In the data rows, zero lies at 7.5, halfway between 7 and 8.
What is the hidden score of each row? Scores go from 0 to 40, and 20 is about the middle. The score is a weighted sum of the row's numbers plus the product of two more (or one squared), each taken from its middle value.
vec![10, 5, 8, 10, 6, 6, 7, 5, 5, 8, 8, 7, 7, 7, 7, 4, 9, 7,
     7] -> 24
vec![4, 9, 7, 11, 7, 13, 3, 5, 6, 5, 8, 12, 5, 5, 7, 7, 5, 7,
     7] -> 11
vec![11, 4, 8, 6, 8, 5, 12, 10, 10, 7, 7, 5, 13, 8, 8, 6, 11, 9,
     8] -> 17
vec![4, 10, 5, 9, 6, 12, 6, 8, 6, 5, 8, 11, 5, 7, 8, 12, 3, 7,
     7] -> 12
vec![5, 8, 7, 9, 6, 13, 5, 7, 10, 4, 7, 10, 4, 7, 9, 9, 4, 7,
     7] -> 18
vec![4, 8, 7, 12, 7, 7, 5, 6, 3, 8, 7, 7, 6, 7, 6, 7, 7, 7,
     7] -> 20
vec![4, 9, 6, 10, 6, 7, 6, 7, 10, 7, 7, 7, 9, 7, 7, 6, 6, 7,
     7] -> 14
vec![11, 5, 10, 5, 10, 3, 13, 15, 8, 11, 8, 6, 10, 9, 5, 9, 12, 8,
     7] -> 26
vec![5, 9, 7, 13, 6, 7, 5, 4, 2, 10, 6, 7, 5, 7, 4, 9, 7, 8,
     6] -> 20
vec![10, 3, 9, 13, 10, 3, 6, 6, 4, 15, 9, 6, 11, 8, 1, 3, 15, 8,
     8] -> 22
vec![11, 9, 7, 5, 7, 7, 11, 5, 5, 7, 7, 6, 7, 7, 10, 4, 8, 7,
     7] -> 25
vec![4, 10, 7, 10, 6, 11, 5, 7, 5, 5, 8, 12, 4, 8, 6, 12, 4, 6,
     8] -> 16
vec![11, 4, 6, 10, 7, 6, 7, 4, 4, 8, 7, 5, 6, 7, 9, 5, 9, 7,
     7] -> 28
vec![8, 9, 6, 7, 6, 12, 7, 6, 10, 4, 8, 9, 5, 8, 9, 8, 5, 6,
     7] -> 18
vec![8, 10, 7, 7, 6, 11, 7, 6, 10, 5, 7, 8, 5, 7, 9, 8, 5, 7,
     7] -> 20
vec![10, 5, 9, 5, 10, 3, 13, 14, 8, 11, 8, 5, 10, 10, 5, 9, 12, 9,
     8] -> 26
vec![4, 10, 9, 5, 6, 12, 4, 13, 12, 3, 9, 14, 3, 9, 12, 15, 3, 7,
     9] -> 23
vec![11, 8, 7, 7, 6, 11, 6, 5, 6, 6, 7, 9, 6, 7, 9, 7, 6, 7,
     7] -> 15
vec![11, 8, 7, 6, 8, 4, 11, 12, 6, 9, 8, 6, 9, 7, 7, 8, 9, 8,
     6] -> 23
vec![7, 9, 7, 8, 7, 11, 7, 7, 12, 4, 6, 8, 5, 7, 9, 8, 4, 7,
     7] -> 17
vec![8, 5, 8, 10, 10, 6, 3, 6, 5, 12, 9, 7, 6, 9, 4, 7, 7, 8,
     7] -> 21
vec![11, 4, 8, 9, 8, 5, 7, 6, 5, 10, 7, 5, 10, 7, 5, 3, 11, 8,
     7] -> 20
vec![9, 13, 8, 4, 7, 6, 15, 5, 8, 6, 7, 6, 7, 8, 13, 4, 6, 9,
     8] -> 32
vec![4, 11, 7, 6, 7, 4, 9, 15, 12, 6, 7, 5, 11, 7, 7, 10, 7, 7,
     7] -> 18
vec![11, 9, 7, 5, 6, 8, 9, 4, 5, 6, 7, 7, 6, 7, 10, 4, 7, 7,
     7] -> 26
vec![5, 6, 7, 10, 6, 13, 3, 6, 7, 5, 7, 12, 5, 7, 9, 7, 6, 7,
     7] -> 22
vec![4, 12, 5, 6, 8, 5, 9, 12, 13, 5, 8, 7, 10, 8, 8, 10, 5, 7,
     7] -> 16
vec![4, 15, 6, 7, 6, 6, 9, 7, 15, 4, 6, 6, 8, 7, 9, 7, 5, 7,
     7] -> 22
vec![8, 9, 7, 8, 6, 7, 9, 6, 5, 5, 7, 7, 6, 7, 7, 7, 7, 7, 7] -> 23
vec![11, 9, 6, 5, 6, 10, 8, 4, 6, 6, 7, 8, 6, 6, 10, 6, 7, 8,
     7] -> 24
vec![11, 4, 7, 8, 7, 7, 11, 8, 7, 6, 7, 5, 11, 8, 11, 5, 10, 8,
     7] -> 16
vec![4, 8, 7, 11, 7, 14, 2, 6, 5, 4, 8, 12, 4, 6, 7, 7, 6, 7,
     7] -> 23
vec![4, 9, 8, 8, 7, 11, 5, 6, 6, 5, 6, 11, 5, 7, 8, 10, 4, 6,
     7] -> 12
vec![4, 10, 7, 12, 6, 12, 4, 6, 5, 5, 7, 12, 5, 7, 6, 6, 5, 7,
     7] -> 26
vec![6, 7, 8, 11, 8, 6, 4, 5, 3, 11, 8, 8, 5, 7, 3, 7, 7, 7,
     7] -> 23
vec![9, 11, 6, 6, 6, 8, 9, 5, 9, 5, 6, 6, 7, 7, 9, 6, 5, 6,
     7] -> 16
vec![7, 6, 8, 9, 9, 6, 3, 5, 4, 12, 9, 8, 5, 8, 4, 7, 7, 7,
     7] -> 22
vec![4, 15, 6, 7, 4, 10, 9, 8, 15, 3, 7, 8, 5, 6, 10, 7, 5, 7,
     7] -> 32
vec![4, 9, 7, 10, 7, 12, 4, 6, 8, 4, 8, 12, 4, 7, 8, 10, 4, 7,
     7] -> 19
vec![4, 10, 5, 9, 6, 13, 5, 6, 8, 4, 8, 11, 4, 6, 8, 9, 3, 5,
     7] -> 11
vec![11, 6, 7, 8, 6, 6, 10, 6, 5, 6, 6, 6, 8, 6, 11, 5, 9, 7,
     7] -> 23
vec![11, 4, 7, 10, 7, 6, 6, 4, 5, 9, 7, 6, 7, 7, 8, 4, 9, 7,
     7] -> 25
vec![11, 3, 8, 6, 7, 5, 11, 10, 9, 6, 7, 5, 13, 8, 8, 6, 11, 9,
     8] -> 18
vec![5, 10, 6, 9, 6, 8, 8, 6, 4, 5, 7, 8, 5, 7, 5, 7, 6, 7,
     7] -> 26
vec![5, 6, 9, 5, 9, 10, 3, 9, 5, 8, 10, 12, 5, 8, 6, 12, 4, 7,
     7] -> 6
vec![9, 8, 7, 8, 6, 6, 9, 6, 4, 5, 7, 7, 6, 6, 8, 7, 8, 7, 7] -> 26
vec![4, 9, 7, 11, 6, 7, 5, 7, 5, 7, 7, 7, 7, 7, 7, 7, 7, 7,
     7] -> 21
vec![10, 7, 8, 5, 8, 4, 12, 13, 6, 10, 8, 6, 8, 7, 6, 9, 10, 8,
     7] -> 29
vec![3, 15, 7, 7, 6, 12, 9, 8, 15, 3, 9, 9, 5, 7, 8, 12, 3, 9,
     8] -> 17
vec![11, 4, 7, 10, 7, 6, 7, 6, 5, 8, 7, 6, 9, 7, 7, 4, 10, 7,
     8] -> 21
vec![4, 10, 8, 10, 6, 13, 4, 7, 6, 5, 8, 12, 4, 7, 8, 10, 4, 7,
     7] -> 19
vec![4, 9, 7, 9, 7, 13, 5, 6, 12, 4, 7, 10, 5, 7, 9, 8, 4, 8,
     7] -> 15
vec![4, 4, 8, 6, 8, 3, 11, 11, 7, 15, 8, 6, 14, 9, 2, 8, 15, 10,
     9] -> 37
vec![11, 4, 10, 4, 9, 4, 13, 12, 11, 7, 9, 5, 11, 10, 6, 6, 11, 9,
     9] -> 27
vec![10, 7, 8, 5, 9, 4, 12, 13, 6, 10, 8, 6, 9, 8, 5, 9, 10, 8,
     7] -> 24
vec![11, 5, 7, 9, 7, 6, 7, 5, 4, 8, 7, 6, 7, 7, 9, 4, 9, 7,
     7] -> 26
vec![6, 9, 8, 7, 6, 9, 6, 6, 5, 6, 7, 9, 4, 7, 6, 9, 5, 7, 7] -> 21
vec![4, 10, 7, 10, 7, 12, 4, 6, 6, 4, 8, 13, 4, 8, 7, 10, 4, 7,
     7] -> 21
vec![11, 5, 8, 5, 8, 5, 12, 11, 10, 6, 7, 5, 13, 8, 7, 6, 11, 9,
     9] -> 18
vec![4, 6, 8, 5, 8, 3, 11, 15, 9, 12, 7, 5, 13, 8, 4, 13, 11, 9,
     8] -> 15
vec![4, 7, 6, 12, 6, 14, 2, 5, 5, 5, 9, 12, 5, 5, 9, 9, 6, 7,
     7] -> 8
vec![4, 7, 6, 12, 8, 5, 5, 6, 3, 9, 7, 9, 6, 7, 6, 7, 7, 6,
     8] -> 26
vec![10, 3, 8, 14, 12, 3, 5, 5, 4, 15, 10, 6, 11, 8, 2, 4, 15, 8,
     7] -> 23
vec![4, 8, 7, 11, 5, 7, 5, 6, 5, 7, 8, 7, 9, 7, 7, 5, 6, 8,
     7] -> 17
vec![4, 8, 7, 11, 6, 13, 3, 6, 9, 4, 8, 12, 5, 7, 9, 8, 4, 7,
     7] -> 15
vec![4, 15, 7, 7, 6, 8, 9, 6, 15, 4, 6, 6, 6, 7, 9, 7, 4, 7,
     7] -> 22
vec![11, 6, 7, 9, 7, 6, 7, 5, 4, 7, 7, 7, 6, 7, 9, 5, 8, 7,
     7] -> 31
vec![11, 5, 7, 4, 10, 9, 10, 2, 7, 9, 7, 6, 7, 8, 15, 3, 8, 7,
     7] -> 19
vec![4, 8, 7, 12, 7, 7, 5, 6, 3, 8, 7, 7, 6, 7, 6, 7, 7, 7,
     7] -> 20
vec![11, 4, 9, 15, 11, 4, 4, 4, 4, 15, 9, 6, 7, 9, 2, 3, 13, 7,
     8] -> 35
vec![11, 3, 8, 9, 8, 4, 7, 6, 6, 10, 7, 5, 11, 8, 4, 4, 12, 9,
     8] -> 24
vec![10, 6, 9, 5, 10, 4, 13, 14, 7, 10, 9, 6, 9, 9, 5, 9, 11, 9,
     8] -> 28
vec![4, 9, 6, 11, 6, 12, 3, 5, 5, 5, 6, 13, 5, 7, 6, 7, 5, 7,
     7] -> 25
vec![11, 4, 7, 9, 7, 7, 6, 4, 5, 8, 7, 6, 6, 7, 8, 4, 9, 7,
     7] -> 25
vec![11, 6, 9, 4, 10, 4, 14, 11, 8, 8, 9, 5, 9, 10, 7, 7, 11, 8,
     8] -> 27
vec![4, 3, 8, 7, 8, 3, 10, 10, 7, 15, 8, 6, 14, 8, 2, 7, 15, 10,
     9] -> 30
vec![4, 11, 9, 5, 7, 12, 5, 11, 13, 3, 9, 13, 4, 8, 11, 15, 3, 8,
     9] -> 23
vec![4, 10, 7, 10, 6, 11, 5, 5, 5, 5, 8, 10, 5, 8, 4, 8, 6, 7,
     7] -> 22
vec![6, 9, 6, 9, 7, 8, 8, 6, 4, 5, 6, 7, 5, 6, 6, 8, 7, 8, 7] -> 23
vec![11, 4, 8, 4, 10, 9, 5, 3, 7, 10, 8, 6, 8, 8, 15, 4, 7, 7,
     7] -> 9
vec![11, 4, 7, 10, 6, 6, 7, 5, 5, 8, 7, 6, 8, 7, 8, 3, 10, 7,
     7] -> 24
vec![4, 8, 7, 9, 6, 13, 4, 6, 10, 4, 8, 11, 5, 7, 9, 8, 4, 7,
     7] -> 15
vec![9, 7, 7, 8, 6, 6, 7, 6, 4, 6, 6, 7, 6, 7, 8, 7, 7, 7, 7] -> 25
vec![4, 9, 8, 11, 6, 13, 3, 6, 7, 4, 8, 12, 5, 7, 9, 9, 4, 7,
     7] -> 15
vec![11, 3, 9, 6, 9, 4, 11, 11, 8, 10, 8, 6, 12, 9, 4, 7, 13, 10,
     9] -> 25
vec![4, 10, 6, 5, 8, 4, 10, 15, 11, 7, 6, 6, 11, 8, 6, 12, 8, 8,
     7] -> 17
vec![4, 11, 8, 5, 7, 12, 5, 12, 12, 3, 9, 13, 4, 8, 11, 15, 3, 8,
     9] -> 21
vec![4, 10, 7, 8, 7, 6, 6, 8, 15, 6, 7, 6, 10, 7, 7, 7, 6, 7,
     7] -> 13
vec![10, 8, 7, 9, 8, 8, 7, 3, 5, 7, 8, 7, 6, 7, 8, 6, 8, 7,
     7] -> 22
vec![11, 3, 9, 8, 9, 5, 8, 8, 8, 11, 7, 5, 12, 9, 3, 5, 13, 9,
     9] -> 19
vec![11, 5, 8, 14, 11, 4, 3, 4, 4, 15, 9, 6, 7, 9, 1, 4, 12, 7,
     8] -> 32
vec![4, 10, 7, 8, 6, 6, 6, 8, 15, 6, 6, 6, 10, 7, 7, 7, 5, 8,
     7] -> 16
vec![4, 9, 6, 11, 6, 7, 5, 7, 6, 7, 7, 7, 8, 7, 7, 6, 7, 7,
     8] -> 22
vec![4, 8, 7, 9, 7, 12, 4, 6, 11, 3, 8, 11, 5, 8, 9, 8, 4, 7,
     7] -> 20
vec![10, 5, 9, 5, 10, 3, 11, 13, 7, 12, 9, 5, 9, 9, 4, 9, 11, 8,
     8] -> 23
vec![11, 10, 6, 4, 7, 7, 10, 4, 8, 7, 7, 6, 6, 7, 8, 6, 8, 7,
     7] -> 25
vec![4, 10, 6, 9, 5, 8, 7, 6, 4, 5, 6, 9, 5, 6, 4, 7, 6, 6,
     7] -> 28
vec![11, 4, 8, 7, 9, 4, 9, 9, 7, 12, 8, 5, 12, 9, 3, 6, 13, 10,
     9] -> 22
vec![9, 7, 7, 7, 6, 12, 5, 6, 7, 5, 7, 10, 6, 7, 9, 8, 6, 7,
     7] -> 15
vec![11, 4, 7, 8, 7, 7, 10, 8, 7, 6, 7, 5, 13, 7, 10, 5, 9, 7,
     7] -> 3
vec![11, 6, 7, 4, 10, 9, 9, 1, 7, 9, 7, 7, 8, 7, 15, 3, 7, 8,
     8] -> 20
vec![4, 6, 8, 3, 8, 3, 10, 15, 10, 8, 7, 6, 12, 7, 6, 12, 8, 9,
     9] -> 14
vec![11, 3, 9, 4, 10, 8, 4, 4, 7, 11, 8, 7, 8, 9, 14, 4, 7, 8,
     8] -> 13
vec![10, 8, 9, 4, 10, 4, 13, 15, 6, 10, 8, 5, 10, 9, 6, 9, 9, 8,
     7] -> 17
vec![10, 1, 9, 6, 10, 7, 2, 4, 6, 11, 9, 6, 7, 7, 5, 8, 8, 7,
     8] -> 8
vec![4, 6, 7, 9, 7, 7, 6, 5, 7, 6, 6, 5, 7, 5, 7, 7, 7, 8, 5] -> 11
vec![4, 9, 7, 10, 6, 7, 6, 7, 9, 7, 6, 7, 9, 7, 7, 6, 7, 7,
     7] -> 18
vec![4, 8, 7, 10, 6, 13, 4, 6, 11, 4, 8, 11, 4, 7, 9, 8, 4, 7,
     7] -> 16
vec![11, 10, 7, 6, 7, 6, 11, 7, 7, 7, 7, 5, 7, 7, 9, 6, 7, 7,
     7] -> 22
vec![11, 9, 7, 5, 8, 5, 12, 10, 6, 7, 7, 5, 8, 7, 8, 7, 8, 7,
     7] -> 21
vec![9, 10, 7, 6, 6, 10, 8, 5, 9, 5, 7, 7, 6, 7, 9, 8, 5, 7,
     7] -> 14
vec![11, 8, 7, 7, 6, 11, 7, 4, 7, 5, 8, 8, 5, 6, 9, 6, 6, 7,
     6] -> 17
vec![10, 7, 7, 7, 6, 12, 6, 5, 6, 5, 7, 9, 6, 7, 9, 8, 7, 7,
     7] -> 13
vec![11, 7, 8, 4, 10, 4, 13, 13, 6, 9, 7, 6, 8, 8, 7, 9, 8, 7,
     6] -> 20
vec![3, 15, 7, 8, 5, 11, 9, 6, 15, 4, 6, 4, 6, 6, 10, 11, 5, 7,
     8] -> 12
vec![5, 8, 7, 9, 6, 13, 5, 6, 10, 4, 8, 10, 4, 7, 9, 8, 4, 7,
     7] -> 16
vec![10, 8, 7, 8, 6, 6, 10, 5, 4, 5, 7, 6, 6, 6, 9, 6, 8, 8,
     7] -> 28
vec![11, 8, 7, 5, 6, 9, 8, 4, 6, 6, 7, 7, 6, 6, 9, 5, 6, 7,
     7] -> 19
vec![11, 3, 8, 5, 10, 6, 2, 4, 6, 11, 9, 9, 6, 10, 7, 4, 7, 7,
     8] -> 22
vec![9, 5, 9, 8, 9, 7, 3, 5, 4, 11, 10, 8, 5, 8, 4, 8, 8, 7,
     8] -> 18
vec![11, 5, 9, 5, 9, 4, 14, 11, 11, 7, 8, 5, 11, 10, 6, 7, 11, 10,
     8] -> 31
vec![3, 9, 9, 6, 6, 11, 4, 14, 11, 3, 7, 12, 3, 9, 14, 15, 3, 9,
     7] -> 22
vec![11, 5, 7, 12, 7, 5, 8, 5, 5, 8, 6, 4, 9, 8, 7, 1, 10, 8,
     7] -> 28
vec![11, 3, 8, 5, 10, 9, 5, 2, 7, 10, 8, 6, 8, 8, 15, 4, 7, 8,
     8] -> 17
vec![11, 3, 9, 6, 9, 3, 11, 13, 8, 12, 8, 5, 10, 9, 2, 7, 12, 9,
     9] -> 30
vec![11, 11, 7, 5, 7, 6, 10, 6, 7, 6, 7, 6, 7, 7, 9, 6, 6, 7,
     7] -> 21
vec![7, 9, 5, 8, 6, 11, 6, 5, 10, 4, 6, 9, 4, 6, 9, 10, 5, 7,
     6] -> 19
vec![12, 4, 8, 9, 8, 3, 9, 7, 6, 10, 8, 5, 13, 8, 4, 6, 11, 10,
     7] -> 22
vec![10, 7, 7, 5, 8, 4, 11, 11, 6, 8, 7, 5, 9, 7, 7, 9, 8, 7,
     7] -> 15
vec![9, 7, 7, 8, 7, 8, 7, 5, 5, 6, 8, 8, 5, 7, 8, 8, 6, 7, 7] -> 22
vec![4, 8, 8, 11, 6, 13, 3, 6, 8, 4, 7, 12, 3, 7, 9, 9, 4, 6,
     7] -> 20
vec![6, 5, 9, 6, 9, 9, 3, 7, 5, 9, 10, 11, 5, 8, 5, 11, 5, 7,
     8] -> 11
vec![11, 4, 8, 4, 10, 8, 3, 4, 7, 11, 8, 6, 6, 8, 7, 5, 7, 8,
     8] -> 11
vec![11, 3, 7, 10, 6, 6, 7, 4, 6, 9, 7, 6, 10, 6, 7, 4, 10, 7,
     5] -> 9
vec![4, 9, 7, 9, 6, 7, 6, 7, 11, 7, 7, 6, 10, 6, 7, 6, 6, 7,
     7] -> 7
vec![10, 6, 9, 5, 10, 4, 13, 13, 7, 11, 8, 5, 10, 9, 6, 9, 11, 8,
     8] -> 20
vec![11, 5, 8, 4, 10, 9, 9, 2, 7, 9, 7, 5, 8, 8, 15, 3, 7, 7,
     7] -> 12
vec![9, 3, 9, 7, 9, 7, 2, 6, 5, 12, 9, 8, 5, 7, 4, 5, 7, 7,
     8] -> 24
vec![6, 7, 8, 12, 8, 6, 4, 6, 3, 11, 8, 8, 5, 7, 3, 7, 7, 6,
     6] -> 20
vec![11, 4, 8, 4, 9, 10, 7, 3, 7, 10, 8, 6, 8, 9, 15, 4, 6, 8,
     8] -> 7
vec![4, 8, 7, 11, 6, 7, 5, 7, 4, 8, 7, 7, 7, 7, 6, 8, 7, 7,
     7] -> 18
vec![11, 6, 9, 4, 11, 4, 14, 11, 7, 8, 9, 6, 8, 9, 7, 8, 10, 7,
     9] -> 28
vec![6, 7, 8, 11, 9, 6, 4, 6, 3, 11, 8, 9, 5, 8, 3, 7, 7, 7,
     7] -> 26
vec![8, 14, 6, 4, 7, 7, 14, 7, 9, 6, 7, 6, 10, 8, 12, 4, 5, 6,
     7] -> 17
vec![11, 9, 7, 5, 7, 5, 11, 8, 6, 7, 7, 5, 7, 7, 8, 7, 7, 6,
     7] -> 19
vec![4, 13, 7, 5, 6, 7, 10, 10, 13, 6, 5, 5, 10, 7, 8, 6, 5, 9,
     7] -> 30
vec![11, 4, 9, 5, 9, 5, 13, 11, 11, 7, 7, 5, 11, 9, 7, 6, 11, 10,
     9] -> 28
vec![7, 14, 7, 4, 8, 6, 14, 7, 9, 7, 7, 5, 8, 8, 11, 6, 6, 7,
     8] -> 22
vec![4, 13, 6, 7, 8, 5, 9, 11, 13, 4, 6, 5, 9, 6, 8, 8, 5, 7,
     7] -> 16
vec![11, 9, 8, 5, 8, 4, 12, 10, 6, 8, 7, 5, 8, 7, 8, 7, 9, 7,
     8] -> 25
vec![11, 9, 8, 5, 8, 5, 13, 6, 5, 7, 8, 6, 7, 7, 9, 5, 9, 7,
     7] -> 25
vec![4, 7, 7, 11, 6, 13, 2, 6, 6, 4, 7, 12, 4, 7, 8, 7, 6, 6,
     7] -> 24
vec![11, 4, 7, 9, 8, 5, 8, 6, 6, 9, 7, 5, 11, 8, 6, 4, 11, 9,
     8] -> 22
vec![11, 4, 7, 9, 7, 5, 8, 6, 6, 9, 7, 5, 11, 7, 6, 4, 11, 8,
     8] -> 18
vec![11, 4, 9, 6, 9, 3, 11, 12, 9, 10, 8, 5, 12, 9, 4, 7, 13, 10,
     9] -> 27
vec![4, 10, 9, 4, 8, 12, 4, 13, 9, 4, 10, 14, 4, 9, 12, 15, 3, 8,
     9] -> 12
vec![4, 15, 7, 6, 5, 8, 9, 6, 15, 4, 7, 6, 7, 7, 9, 8, 4, 6,
     7] -> 16
vec![11, 7, 7, 7, 7, 6, 7, 5, 4, 7, 7, 7, 6, 7, 9, 6, 6, 7,
     7] -> 24
vec![11, 3, 8, 4, 10, 4, 13, 11, 10, 7, 9, 5, 12, 10, 6, 8, 12, 9,
     9] -> 25
vec![5, 15, 8, 5, 7, 10, 10, 7, 15, 4, 7, 7, 6, 5, 9, 11, 4, 8,
     8] -> 11
vec![5, 14, 8, 5, 8, 6, 12, 9, 11, 6, 8, 5, 9, 7, 9, 7, 6, 7,
     7] -> 15
vec![4, 10, 7, 7, 6, 10, 6, 5, 5, 5, 8, 10, 5, 7, 6, 10, 4, 7,
     7] -> 13
vec![4, 10, 7, 9, 7, 11, 4, 6, 10, 3, 7, 11, 5, 8, 10, 8, 4, 7,
     5] -> 24
vec![7, 6, 8, 10, 9, 7, 3, 6, 4, 12, 6, 8, 5, 6, 5, 9, 7, 7,
     5] -> 17
vec![11, 9, 7, 4, 7, 7, 11, 6, 5, 7, 7, 6, 6, 7, 9, 4, 8, 7,
     7] -> 32
vec![11, 3, 8, 7, 9, 3, 11, 11, 8, 10, 8, 5, 12, 8, 4, 6, 13, 10,
     9] -> 26
vec![10, 7, 7, 6, 6, 13, 5, 5, 7, 5, 7, 10, 5, 7, 9, 8, 7, 7,
     7] -> 18
vec![4, 12, 7, 6, 7, 5, 9, 9, 13, 6, 7, 5, 9, 7, 8, 8, 5, 7,
     7] -> 15
vec![5, 3, 9, 8, 9, 3, 9, 10, 6, 15, 8, 6, 14, 8, 2, 6, 15, 9,
     9] -> 25
vec![4, 9, 7, 9, 6, 13, 5, 6, 12, 4, 7, 10, 5, 7, 9, 8, 4, 7,
     7] -> 14
vec![4, 8, 7, 11, 6, 12, 3, 6, 8, 4, 7, 12, 4, 7, 9, 9, 4, 7,
     7] -> 22
vec![4, 10, 7, 11, 6, 11, 6, 6, 4, 5, 7, 10, 5, 5, 5, 9, 5, 7,
     7] -> 13
vec![10, 12, 8, 6, 6, 10, 8, 6, 9, 5, 6, 7, 5, 7, 9, 7, 5, 7,
     8] -> 22
vec![10, 4, 8, 7, 10, 7, 3, 5, 5, 12, 9, 7, 6, 8, 5, 6, 7, 7,
     8] -> 14
vec![8, 6, 9, 6, 11, 7, 3, 6, 5, 10, 10, 9, 6, 7, 4, 9, 7, 7,
     7] -> 14
vec![4, 12, 8, 5, 7, 12, 7, 10, 15, 3, 7, 12, 4, 8, 10, 15, 2, 9,
     8] -> 25
vec![9, 10, 7, 7, 6, 11, 7, 5, 10, 5, 7, 8, 6, 7, 9, 7, 5, 6,
     7] -> 14
vec![10, 12, 7, 6, 6, 7, 8, 7, 8, 6, 7, 5, 7, 5, 10, 6, 5, 8,
     5] -> 19
vec![11, 4, 8, 11, 7, 6, 6, 4, 5, 10, 8, 5, 9, 7, 6, 3, 10, 8,
     7] -> 18
vec![11, 4, 9, 15, 11, 3, 4, 4, 4, 15, 9, 6, 8, 8, 2, 3, 14, 7,
     7] -> 33
vec![4, 6, 7, 10, 6, 13, 3, 6, 7, 4, 8, 12, 5, 7, 9, 7, 6, 7,
     7] -> 20
vec![11, 5, 9, 4, 10, 4, 13, 12, 10, 8, 8, 5, 10, 10, 7, 7, 11, 10,
     9] -> 32
